Here are some points, one per row:
array([-0.1,  0.3, -1.5, -0.6, -1.2, -1.2, -1.5, -1.5, -0.9,  1.4,  0.6,
       -1.5,  0.9, -0.4, -0.4,  1.6,  1.4, -0.1,  1.0,  0.7,  0.6])
array([-0.8, -1.1, -1.4, -0.1,  1.0,  1.3,  0.5, -0.1,  1.1,  0.4, -1.3,
        1.1, -0.9, -0.6, -0.9,  0.2,  0.2,  0.8,  0.2,  1.3,  0.2])
array([-0.9, -0.9, -1.6,  0.6, -0.1,  1.3, -0.4, -0.9,  0.8,  0.2, -1.1,
        0.4, -0.8, -0.8, -0.9,  0.4,  0.1,  0.6,  1.6,  1.4, -1.2])
array([-1.6, -1.5, -0.1, -1.3, -1.3, -1.3,  1.7,  1.5,  1.5, -1.6,  0.8,
        0.4, -1.3, -1.3, -1.7, -1.4, -1.4, -1.4, -0.6,  0.3,  0.1])
array([-0.6, -0.2,  0.7, -0.3, -0.3,  0.0,  0.9,  0.6, -0.4, -0.8, -0.3,
       -0.8, -0.6,  0.8,  0.4, -0.7, -0.1, -1.1,  0.8,  1.4,  1.3])
array([ 0.1,  0.1,  0.6,  0.4, -0.4, -0.4,  0.6,  0.4, -0.8,  0.4,  0.4,
       -0.9,  0.7,  0.9,  0.3,  0.6, -0.6, -1.2,  1.1,  0.8, -0.8])
array([ 1.4,  0.5, -0.6,  0.8,  1.7,  0.8, -1.4, -1.2,  0.2,  1.2,  1.0,
       -0.2, -0.3, -0.7, -0.2,  1.1,  1.4,  0.4,  1.3,  0.1,  0.9])
array([ 1.2,  1.7,  0.9,  1.6,  1.2,  0.3, -0.1, -0.4, -1.1,  0.9,  0.4,
        1.3,  1.0,  0.9,  1.5,  0.3,  1.1, -0.1, -0.8, -0.5, -1.6])
array([-1.4,  0.8,  0.5, -1.0, -1.3, -1.5,  0.2,  1.4,  1.3, -0.9,  0.3,
        0.5,  1.1,  0.2,  0.6, -0.9, -1.1, -1.3,  0.3, -0.8, -1.6])
array([-1.2, -0.8,  0.4, -0.4, -1.0, -0.1,  0.7,  0.7, -0.3, -0.6, -0.8,
       -0.9, -0.6,  0.7,  0.2, -0.6,  0.5, -0.7,  0.9,  1.7,  0.9])
array([ 1.7,  1.3,  1.1,  0.0,  0.5,  0.5,  1.6,  0.8, -0.6, -0.4,  1.6,
        0.9,  1.2,  1.1,  1.1,  0.6, -0.8,  0.9, -1.4, -1.4,  0.3])
array([ 0.3, -0.9,  0.2, -1.3, -1.4, -0.6, -1.6, -1.7, -1.6,  1.6,  0.7,
       -1.4, -0.1,  1.2,  1.7,  1.4,  1.6,  0.3, -1.5, -1.6,  0.7])
array([-0.4,  0.7, -1.7, -0.7,  0.2,  0.3,  1.2,  1.0, -0.9,  0.5,  0.0,
       -0.5,  0.1, -0.9, -1.4,  0.8, -0.9, -0.9,  1.6,  0.9, -0.4])
array([-1.4, -0.6,  1.3, -1.1, -1.1, -1.4,  1.1,  0.9,  1.2, -0.2, -1.6,
        0.0,  0.5, -0.6, -1.1, -1.0, -1.3, -0.4,  1.4,  0.6, -0.5])
array([-0.2,  1.5,  1.1, -0.8, -0.5, -1.1, -0.9,  1.3,  1.0, -1.1, -0.1,
        1.4,  1.6,  1.4,  1.2, -1.1, -1.3, -1.6, -0.9, -0.9, -0.6])
array([ 1.6,  0.9, -0.8,  0.8, -0.3, -0.6, -1.6, -1.4, -1.1,  1.5,  1.1,
       -1.4,  1.5,  1.7,  1.6,  0.5,  1.3,  1.2, -0.3, -1.1,  1.2])
array([ 0.6,  0.0, -0.8,  1.1,  1.3,  0.7,  0.4, -0.1,  0.1,  0.6, -1.2,
        0.8,  0.2, -1.0, -1.0, -0.3, -0.6,  1.3, -0.4, -0.6, -0.3])
array([-0.6, -1.4,  0.1, -0.9, -0.9,  0.1, -0.3,  0.5, -0.4, -0.1, -0.9,
       -1.3, -0.3,  0.4, -0.3, -0.6,  0.8, -1.0,  0.8,  1.6,  1.3])
array([ 0.3, -0.8, -1.3,  1.2,  0.4,  1.6,  0.6,  0.3,  0.4,  0.1, -1.3,
        1.1,  0.1, -1.4, -0.7,  0.4, -0.3,  0.7, -0.1,  1.1, -1.1])
array([ 0.4, -0.3, -1.2, -0.3, -0.4, -1.3, -1.3, -1.3, -1.7,  1.6,  1.1,
       -1.7,  1.3,  0.3, -0.3,  1.5,  0.7,  0.2,  1.7,  0.2,  1.6])
array([ 0.5, -0.6,  1.5, -1.6,  0.0, -0.9,  1.4,  1.3,  1.4, -1.4,  0.3,
        0.3, -1.4, -0.3,  0.1, -1.4, -0.8, -1.5, -1.6, -1.6,  1.5])
array([-1.0, -1.2, -1.1,  0.1,  0.6,  1.7,  0.1,  0.1,  0.9,  0.7, -1.0,
        0.9, -0.8, -1.5, -1.1,  0.0, -0.4, -0.3,  1.1,  1.0,  0.1])
array([ 0.6,  0.6, -1.0,  0.9,  0.6, -0.2,  1.3,  1.1, -0.1, -0.4, -0.1,
       -0.4,  0.9, -0.5, -0.8,  0.1, -1.1, -0.2, -0.5,  0.3, -1.5])
array([-0.4, -0.1,  0.3, -0.6, -0.8,  0.2,  0.8,  0.6, -0.5,  0.0, -0.6,
       -1.1, -0.1,  0.6, -0.1, -0.4,  0.9, -0.8,  1.2, -0.8,  0.3])
array([ 1.6,  1.3,  0.0, -0.5, -0.9, -0.8, -0.6, -0.3, -0.6,  1.3,  1.2,
       -1.3,  1.6,  1.6,  1.4, -0.8,  0.6,  1.1, -0.4, -0.4, -1.1])
array([ 0.1,  1.0, -0.3, -1.1, -1.4,  0.8, -0.3, -0.9, -1.4,  1.1,  1.7,
       -0.6, -1.7,  0.6,  1.3,  1.6,  1.6,  1.6, -1.3, -0.6, -0.1])
array([-0.3, -0.4, -0.3, -1.2, -1.1,  1.5, -0.4, -0.8, -1.0,  0.8,  1.6,
       -0.1, -1.3,  0.1, -0.5,  1.4,  1.7,  0.4,  0.6,  0.0, -1.4])
array([ 0.0,  0.1,  1.7, -1.7, -1.6, -0.1,  0.4,  1.6,  1.6, -1.6, -0.4,
       -1.0, -1.1, -1.1,  1.6, -1.6, -1.6, -1.6, -1.7, -1.7, -1.3])
array([ 1.3,  0.4, -0.4,  1.7,  1.4,  0.9, -1.1, -1.6, -0.3,  1.1,  0.2,
       -0.1,  0.8, -0.1,  0.4,  0.1,  0.4,  1.1,  0.4, -0.9, -0.6])
array([-1.5,  1.1,  0.8, -1.4, -1.5, -1.4, -0.8,  1.1,  1.3, -1.3, -1.7,
        0.6,  1.7,  1.6,  1.4, -1.5, -1.4, -1.7, -1.6, -1.2, -0.4])
array([ 0.9,  1.4,  1.3,  0.5,  0.3, -0.8,  0.1, -0.6, -1.4, -0.3,  0.6,
        0.2,  1.4,  1.1,  0.7,  1.3,  1.0, -0.8,  0.1, -1.0, -1.3])
These points spread out most along one direction. Where along it does each point below lie, from 0 to 99? 50 is the average, and the first point above lies past it.
array([-1.3, -1.7,  1.6, -1.4, -1.6, -1.6,  1.6,  1.4,  1.4, -1.4,  1.4,
       -1.6, -1.6, -1.7,  0.8, -1.3, -1.5,  0.3, -1.4, -0.7,  1.7]) --> 25
array([ 1.1,  0.8, -0.7,  1.3,  1.5,  0.6, -0.7, -0.6,  0.4,  1.3,  0.1,
        0.1, -0.7, -0.2, -0.6,  1.0,  1.3, -0.3, -0.1,  0.4,  1.4]) --> 64
array([-1.1, -1.4, -0.6,  1.0,  1.6,  1.2, -0.8, -1.3,  0.5, -0.5, -0.9,
        1.6, -0.2, -1.6, -1.5, -1.1,  0.0,  1.4, -0.2, -0.1, -0.3]) --> 49
array([ 0.4,  0.4,  0.3,  1.5,  0.7, -0.3,  1.5,  1.2,  0.6,  0.3,  1.4,
       -0.6, -1.4, -0.1,  0.5,  0.9, -1.0, -1.4, -1.3,  1.3,  1.6]) --> 45
array([ 0.9,  1.4,  0.8,  1.1,  0.1, -0.5, -0.9, -0.7, -1.2, -1.1,  1.3,
       -0.3,  0.6,  1.3,  0.9, -0.8,  1.1, -0.6,  1.4, -0.4, -0.2]) --> 59
array([-0.5, -0.7, -1.3,  0.3,  0.9,  1.0,  0.9,  0.1,  0.9, -0.1, -1.6,
        1.5, -1.1, -0.8, -1.4, -0.3, -0.4,  0.9, -1.0,  1.1,  1.0]) --> 43
array([-1.6, -1.6,  1.6, -1.5,  0.1, -1.7,  1.1,  1.6,  1.6, -1.3, -1.4,
        0.6, -1.6, -1.4, -1.3, -1.7, -1.6,  1.5,  0.6,  0.4, -0.9]) --> 21
array([-0.1, -1.0,  0.1, -0.1, -0.6,  0.4, -0.2,  0.4, -0.7, -0.6, -0.5,
       -1.1, -0.5,  1.0,  0.3, -0.4, -0.2, -1.1,  0.5,  1.5,  0.4]) --> 46
array([ 0.8,  1.6,  1.4,  0.3,  0.4, -0.4,  0.3,  0.0, -0.8, -1.5,  0.5,
        1.2,  1.3,  1.3,  1.3, -0.9, -0.9, -0.9,  0.1, -0.3, -1.0]) --> 45
array([-0.7,  1.2,  1.0, -0.8, -0.2,  0.1,  1.4,  0.8,  0.0, -0.7, -0.8,
        0.1,  0.4,  0.5,  0.6,  0.3, -1.2, -1.3,  0.3,  0.8, -0.9]) --> 37
array([-0.3, -0.1,  0.9, -0.2, -0.8, -1.1,  1.3,  0.9, -0.2, -1.0, -0.4,
       -0.3,  0.0,  0.3, -0.1, -1.3, -0.1, -0.5,  0.7,  1.6,  1.1]) --> 37
array([ 1.0, -0.4, -0.4,  1.4,  1.3,  1.1, -1.3, -1.6, -0.1,  0.8,  0.1,
        0.7,  0.4, -0.3, -0.4, -0.1,  0.3,  1.3,  0.4, -1.3, -0.1]) --> 65
array([-0.9, -1.3, -1.6,  0.2,  1.1,  1.4, -0.6, -0.4,  0.8, -0.8, -1.1,
        1.6, -1.0, -1.6, -1.6,  0.7,  0.6,  1.6, -0.8,  0.5,  0.6]) --> 50
array([-0.8, -0.5, -1.1,  0.7,  0.9,  1.4,  0.8, -0.2,  1.1, -0.3, -1.4,
        1.4, -1.2, -1.1, -1.3, -0.2, -0.3,  1.0, -0.7,  1.2,  1.4]) --> 44
array([-1.3, -1.3, -1.4, -0.4,  0.8,  1.6,  0.3, -0.3,  0.6,  0.6, -0.7,
        1.0, -0.9, -1.2, -1.2,  0.9,  0.1,  0.8,  1.5,  0.9,  0.0]) --> 51
array([ 0.2,  0.6, -0.9,  1.6,  1.1,  0.6, -0.1,  0.2,  0.1,  0.9, -0.3,
        0.3,  0.3,  0.0,  0.0, -0.1, -0.7,  0.6,  0.0, -0.2, -0.7]) --> 55
array([ 1.4,  0.3, -0.9,  0.9,  1.6,  0.9, -1.2, -0.8,  0.3,  1.4,  0.9,
       -0.4, -0.4, -0.4,  0.1,  1.1,  1.2,  0.0,  1.3,  0.6,  0.5]) --> 69
array([ 0.7,  0.2, -0.1,  1.4,  0.8,  1.1, -1.0, -1.4,  0.3,  0.1, -0.2,
        1.3,  0.3, -0.9, -0.6,  0.8,  0.3,  1.4, -0.3, -1.3,  1.1]) --> 62
array([ 1.3,  0.9,  0.6,  0.1, -0.7, -0.3, -1.7, -1.1, -1.6,  0.3,  0.9,
       -1.2,  1.4,  1.5,  1.1,  1.2,  0.4, -0.4, -0.9, -1.5,  0.8]) --> 67
array([ 1.5,  1.1, -0.2,  0.4,  0.3, -0.9, -1.4, -1.1, -1.5,  1.7,  1.5,
       -0.8,  0.6,  0.8,  0.8,  1.7,  1.5,  0.5, -1.1, -0.1, -1.4]) --> 75
array([-1.1, -1.1, -0.5,  0.6,  1.4,  0.4, -0.5, -0.5,  0.7, -0.9, -1.5,
        1.7, -0.4, -1.3, -1.6, -0.5, -0.5,  1.7, -1.1, -0.3,  0.8]) --> 44
array([-1.7, -1.6,  1.4, -1.6, -1.7, -1.6,  1.0,  1.7,  1.7, -1.7, -0.6,
       -0.7, -1.5,  0.1, -0.8, -1.6, -1.7,  0.1, -0.6, -1.1, -1.7]) --> 19
array([ 1.1,  1.6,  1.2,  1.3, -0.1, -0.7,  0.0,  0.3, -1.3, -1.2,  1.3,
        0.8,  0.8,  1.4,  1.0, -1.2,  0.8, -0.6,  0.9,  0.1, -0.8]) --> 53
array([ 0.8, -0.3,  0.4, -0.9, -0.6, -1.0, -1.1, -1.0, -1.3,  1.0,  0.8,
       -1.6,  1.1,  0.4,  0.9,  1.3,  0.9,  0.1, -1.2, -1.4,  0.4]) --> 65
